Rotation paths and how fast each direction turns (degrees per step):
Each turn is a multiple of 5 degrees from 10 to 175, or 0.
Each row of a path follows its step; steps can be skipped.
path 1
step 7: [  3.9   3.1 -18.3   3.4  -4.8   8.2  -4.8 -11.9  -5.1  -2.2 -25.2 -10.2
   3.5  14.9  -5.0  -3.1   8.1   4.1  18.9 -22.2   6.1 -14.4 -14.0 -14.9
  -1.6 -15.9  -6.5 -17.5 -25.3   3.6 -36.7  11.3  24.4  18.1 -11.9  -9.5
  12.3 -30.3  30.5 -20.5  15.1  -7.6  11.8  27.8 -18.7   8.0  -1.0]
step 8: [ -1.3 -33.1  -1.3   3.1  11.7  -1.0  15.5  17.3 -27.5  30.5  -7.9  -0.5
  12.4  12.8 -17.0   1.0   6.4  -2.3  12.2 -28.6  14.2  18.5 -12.1  14.4
   4.8   7.1   3.8 -28.3   0.1   4.1 -12.2  19.7  26.1  -3.2  -9.8  -9.2
 -10.5  13.2  25.8  20.6  11.5   2.6  -1.4  28.1  -1.8  22.0  -2.8]
step 9: [  3.6  -3.9   8.0  20.1 -10.0  21.5  -2.4  39.9  -0.2  17.0 -21.1   1.6
  -1.6  16.6  -1.4  21.6 -25.0  -0.3  21.4  -3.0   3.9 -21.6  -6.1   0.1
  18.6 -21.0  -3.0 -15.5  -2.0  -9.7   1.8  -7.6  -7.5 -16.0   8.0  12.1
   5.8   4.6  16.0  34.3  -1.4  -5.8   8.4  19.0  28.3  30.9  -4.7]
step 10: [  5.1   6.7   7.4 -16.8  -2.4  28.1  37.8  -9.2  22.7   4.8 -22.9  23.1
  27.8  19.6  12.7  12.0  -6.1  14.7  24.1  -3.1  -3.8 -13.2   4.6 -19.3
  -9.8 -19.8 -10.9  -6.6  -9.7   5.2 -39.9 -20.5   0.2 -10.3 -13.4   6.7
  11.7   2.4  20.5   4.1   5.6 -10.3  -1.3   1.4   9.1  11.2   4.4]
step 11: [ 18.8   0.3   1.6 -18.2  17.0   0.5  -4.5   4.7 -14.1  27.7 -10.2  11.4
  15.5   7.2   4.1 -21.7  -1.2   6.2   8.5 -13.3  24.0  -0.4  23.1 -19.8
 -26.6 -19.4   1.3  -5.4 -32.6 -16.9 -16.6   4.0   7.5   5.9 -33.3  -3.4
 -21.2  -0.1   7.4  -4.2  10.6  14.6  -2.1  25.1   4.1  21.6  23.7]
step 20: [  0.6  -2.2  -1.8  -4.1   1.5 -18.2   5.2   4.7 -19.0 -11.1 -16.1 -36.4
  37.7   7.5   1.2  -8.0  22.4   4.4   6.3 -11.3  18.3   2.1  -5.6 -12.5
 -14.7 -18.7   3.8  -8.3   4.5  -0.5  18.8  10.8  20.1   3.7  17.3 -10.6
   9.8 -26.0  -1.0   7.8  -1.9  17.9  34.5  -8.6  26.9  30.9   4.0]
step 26: [ 27.8 -25.4   2.0   5.5 -11.6  25.0  -1.4   3.6  -6.9  19.5 -23.2 -15.0
  19.0  13.9   9.4  -4.6 -26.0   9.4 -11.6  -1.5   3.0 -17.4 -11.4  -1.4
  17.1   5.5 -12.5 -17.4 -15.9   9.8 -16.0  -3.0   7.3  -0.2 -12.5   3.9
 -14.8  -2.0  14.1  16.7  -1.2 -16.5  -3.6  34.9  15.2  34.2 -25.4]
[ 7.2  3.0 -3.7 -3.1  0.8 12.7 -4.6  4.8  3.9 -5.3 -1.4 -1.1  4.4  9.5
  1.2  4.0 -2.8 -1.3  4.0  3.1 -2.6  8.4  7.9  0.6 -6.2 -0.2  1.5 -2.1
 -2.1  4.3  1.0 -6.1 -0.9  2.0  0.6  1.4  0.3 -1.9 -6.2  3.4 -3.3 -5.1
 -7.3 -0.6 -0.2 -6.1 -3.1] -> 85
[ -0.5  -1.7  -3.8   6.3  -7.0  -3.4  10.2  -3.3  -0.7  -0.8  -1.1   3.9
  -0.4   4.2   1.4  -5.6  -0.9   4.5   1.2  -0.5   7.4  -3.1  -0.7   5.1
  -4.0   0.6  -3.3   0.1   3.1   5.3  -5.3  -8.9   2.5  -4.0  -3.4   2.1
   4.5  -2.5   2.1  -4.3   2.0  -4.8  -4.5  -3.9 -12.0  -4.7  -6.2] -> 130
[ 10.2  -2.0   2.5   1.6   2.7  -1.2   2.7  -7.6  -5.2  -2.1   2.2   6.0
   0.3  -9.2  -1.0   1.5  -7.5   5.7  -1.4  -1.2  -3.2  -1.7  -2.6   0.4
   1.8   3.3  -1.0  -1.5  -5.9  -1.2  -0.6 -13.4  -2.0   0.0  -7.5   2.9
  -3.6   0.6  -9.7   3.7  -0.4   1.8  -1.0   4.1   4.0   0.5   4.4] -> 25
[  4.9  -5.7   4.5   5.8 -10.3  -6.9   2.0   4.3  -2.8  -1.3  -4.4  -4.0
  -1.7   2.9  -2.2   0.0   4.2   1.2   1.8   4.0  -4.4   4.5   3.3   4.6
   1.8   2.8   2.1   5.1  -7.6   4.8  -1.4  -0.1  -5.5  -4.6   6.6  -8.7
  -4.6   0.2   0.5  -0.9  -0.1  -0.5  -8.1   0.3   1.1   6.6   7.5] -> 100
[-3.2  1.7  1.7  2.9 -4.3 -4.6  2.0  1.2  0.5 -1.8 -2.0 10.3 -2.3  0.4
  5.2  1.5 -2.4 -6.3  5.1 -0.3 -0.3 -2.8 -8.2 -6.2  2.9 -3.0 -4.9  0.3
  1.0  2.2  2.2 -0.6 -5.5 10.9  6.6  0.2  4.4 -2.1  0.9 -1.1 -8.9 -4.9
 -6.6  6.1  6.0 -6.6  2.1] -> 115
[  2.0   3.1 -10.6  -3.1   3.0   1.1   3.0   4.1 -10.2   1.7  -0.9   8.7
   1.2   0.4   4.6  -3.0   0.7   3.7  -8.5   2.0  -0.7   6.2   1.4   1.7
  -2.5   3.4  -9.9  -2.4   2.0   2.1   4.2   8.1   0.6  -5.3   1.3   2.9
   5.7  -0.6  -2.0  -2.1  -4.2   0.5  -2.4   2.0  -0.1   7.5   6.8] -> 125
path 2
step 0: [-16.7  -1.4 -16.2 -32.3   6.1   8.0  13.0  -8.0  -6.1 -17.2 -15.9  22.6
   3.3  -3.6   9.4   1.5 -16.5  -1.7  -6.3 -15.7 -13.6 -21.5  -2.4  14.5
  16.4 -11.6  22.2  16.0  -2.5 -16.5   8.9 -13.7   9.1   8.6  21.0  -6.8
   2.2  -0.2 -15.6  18.7  18.0 -10.0  -0.7 -19.7  10.2  -8.5   5.4]
step 2: [ -5.0  -6.0 -10.2 -33.2 -10.9  11.7  14.9   2.5  -7.5 -17.2  10.5  11.2
  10.7  21.5  -7.9 -22.3   3.0 -14.5 -11.4  12.7   8.8  -3.8   5.8  -8.4
  -1.2  19.4  16.2  25.6  10.6 -20.7  11.7  -1.8   6.0  -9.7  11.8   0.4
  19.1  -8.7  -3.1  12.9  -8.2  15.8   2.6  -6.8 -27.0  -4.7 -16.7]
step 4: [  4.2  19.3  -8.3 -27.1  14.8  -0.1  -2.8  -9.6  -8.6  -1.1 -27.9  18.1
  18.7  13.2 -24.2  -0.4 -10.9   6.5   6.8   8.2  -5.6   6.7   1.6  12.8
 -28.7  17.9   0.5  22.2   6.3  12.7   0.6   9.8 -22.0 -11.8   0.5   3.7
  -0.1  -8.8 -24.0  12.9  -8.0   3.3   7.8 -21.3  -5.3 -10.4   4.9]
step 17: [-12.0   6.2  -9.2 -40.3   1.7  16.3  10.8 -24.6  -4.4 -13.6 -15.4  31.6
   0.0   5.4  -1.0  -3.4 -29.1   5.8 -16.1  -7.6  -9.0  -8.2  -5.3   6.8
   9.7  -5.0   9.9   0.3  -4.5  -4.6  19.8 -24.2  13.8   0.4   7.8 -13.2
   2.9  -4.1 -11.5  17.2  10.5  -1.6  -9.8 -14.7  11.0  -3.5  -7.1]
step 18: [ -5.4 -17.4 -12.3 -26.3   5.0  14.9  21.3  -7.4  -2.2 -14.5   9.2   7.8
   4.0  16.1  16.8 -12.5 -13.8   2.1   5.1 -11.1  32.8 -12.9  11.6   2.5
   3.0  -4.7   7.7  15.5   4.8   6.8   1.3   2.7  10.9 -25.2 -14.4 -17.9
  13.0   5.8  -3.9  30.8  15.4   4.0  -9.7  -0.8  -7.8 -14.2 -16.7]
step 24: [-13.7 -15.1  -5.8 -21.2   8.2  20.2  -9.8   9.7 -12.4 -12.4 -10.5  14.5
 -21.8  14.9 -11.6 -18.8  -1.4  -3.4  17.1   2.3  29.9   3.6  -8.1   1.6
  11.8  -9.3  35.4  -4.1   6.3 -13.9   8.5 -11.0  10.4  -4.0 -10.3  22.0
  -7.4  25.0  -7.1  14.4   5.9  11.5   4.6  -1.7  -6.6   6.1  -3.5]
step 26: [  0.0   9.4  -6.0 -16.3   5.0   7.2  17.4 -16.9  -1.1 -17.4  -0.5  31.4
  15.5  10.4   7.9  -1.6  -7.1  21.1  18.2   0.5  38.1  -0.8   6.2   2.2
 -17.8  -3.1  -6.1 -11.2   5.2 -32.1  -7.6  -6.1 -13.1 -21.4   1.5  13.7
   7.0   1.5 -18.3  16.2   2.3 -13.7   6.2  -2.7  -1.7  -4.6  -7.4]
[  8.8   3.5  -0.6   4.0   5.0  -0.6   8.5   1.2  -3.8  -3.7   1.2   8.7
   0.2  -3.9  -3.8  -1.2  -4.0  -3.2   1.1   2.3   0.3  -2.0   4.1  -3.5
  -3.7  -0.9   5.9   5.0  -5.0   4.7  -8.0  -6.4   1.2  -3.8  -1.6  -4.9
   3.5   0.1   1.7  -0.6 -10.1  -4.9  -4.0   5.4  -2.9   7.7  -3.8] -> 45
[ -1.0  -7.5  -2.3   3.3   1.3  -5.1  -1.1  -2.8  -0.6   3.0  -0.7   5.3
 -12.7   2.1  -0.7  -1.7  -3.4   0.2  -2.0   2.2  -1.6  -2.6  -6.3   0.7
   0.9  -9.8   6.4   0.2  -8.0  11.9   3.0   3.6  -0.6  -1.7  -1.6  -3.6
  -4.5   1.1  -3.1   8.5   5.6  -2.2  -0.7  -3.4  -1.7  -4.0   1.0] -> 60
[ 2.9  1.3 -1.3 -4.2  5.1  5.5  3.1  0.7  9.0 -1.2  6.1 -0.9 -3.3 -2.1
 -3.0 -4.4  2.3  5.9 -4.9  3.2  0.5 -0.8 -1.2  1.3 -6.3 -2.0 -3.8 -2.5
  3.9  7.5  5.2  4.9  1.4 -3.2  3.6 -1.9 11.2  6.0 -1.8 -4.5 -6.7 -4.4
  8.9  0.2  1.0 -7.0  2.9] -> 45
[-4.7 -1.9 -1.1 -1.1 -3.8  4.7 -3.7 -2.3 -4.6 -0.7 -9.2 -3.5  5.7 -5.9
  0.6 -3.6  3.7  1.6 -4.7 -3.8 -1.3 -1.3  1.3  6.9  5.5 -3.2 -0.2  1.3
 -8.8  2.8  1.4 -2.3  6.3 -4.1  4.0 -8.7  4.3  6.3  0.9 -5.8  0.2 -4.1
 -6.6 -2.4  8.7 -0.3 -6.1] -> 65
[  0.5   5.2  -2.8  -2.3   0.9  -3.1  -5.7   3.3   1.8   4.6   1.3 -13.3
   4.8   3.2  -4.2  -1.9  -6.5  -0.1   5.2   5.9   2.4  -9.0   2.7   1.0
   6.7  -3.9   0.3  -4.6   5.7   3.5  -8.0   3.4   3.0   0.1  -3.8  -9.5
  -0.5  -2.2   1.0   5.0  -4.1  -2.0  -0.3  -3.7  -3.0  -0.4  -1.4] -> 170
[ -3.1   3.2  -3.8   2.6   6.0  -3.3  -1.6  -7.2  -3.7  -1.3   6.3   0.8
  -1.0   3.9   0.0  -5.2  -1.0   3.7  -5.3   2.2   5.3  -0.1  -4.1  -2.0
   2.5   2.2   1.7  -0.9   6.7  -0.1  -4.8 -12.2  -6.7   2.8   6.2  -2.3
   5.9   3.2   4.4  -2.7  10.2   1.1  -3.1  -0.2  -2.5  -5.4  -7.3] -> 45
[  1.0   2.1  -5.0   1.5  -9.6  -4.6   1.9  -0.9  -0.1  -2.5  -2.6   2.0
   7.5  -3.0  -7.5  -6.8 -12.3  -3.5  -4.7   3.0  -6.8   0.0  -2.8   2.7
  -0.8  -4.3   3.0   1.8   1.1  -2.6   5.6   0.7  -1.2   2.8  11.1   0.9
  -2.7  -7.7  -1.9  -4.8  -1.3   2.6   5.8   0.6  -2.7  -2.8  -0.4] -> 170
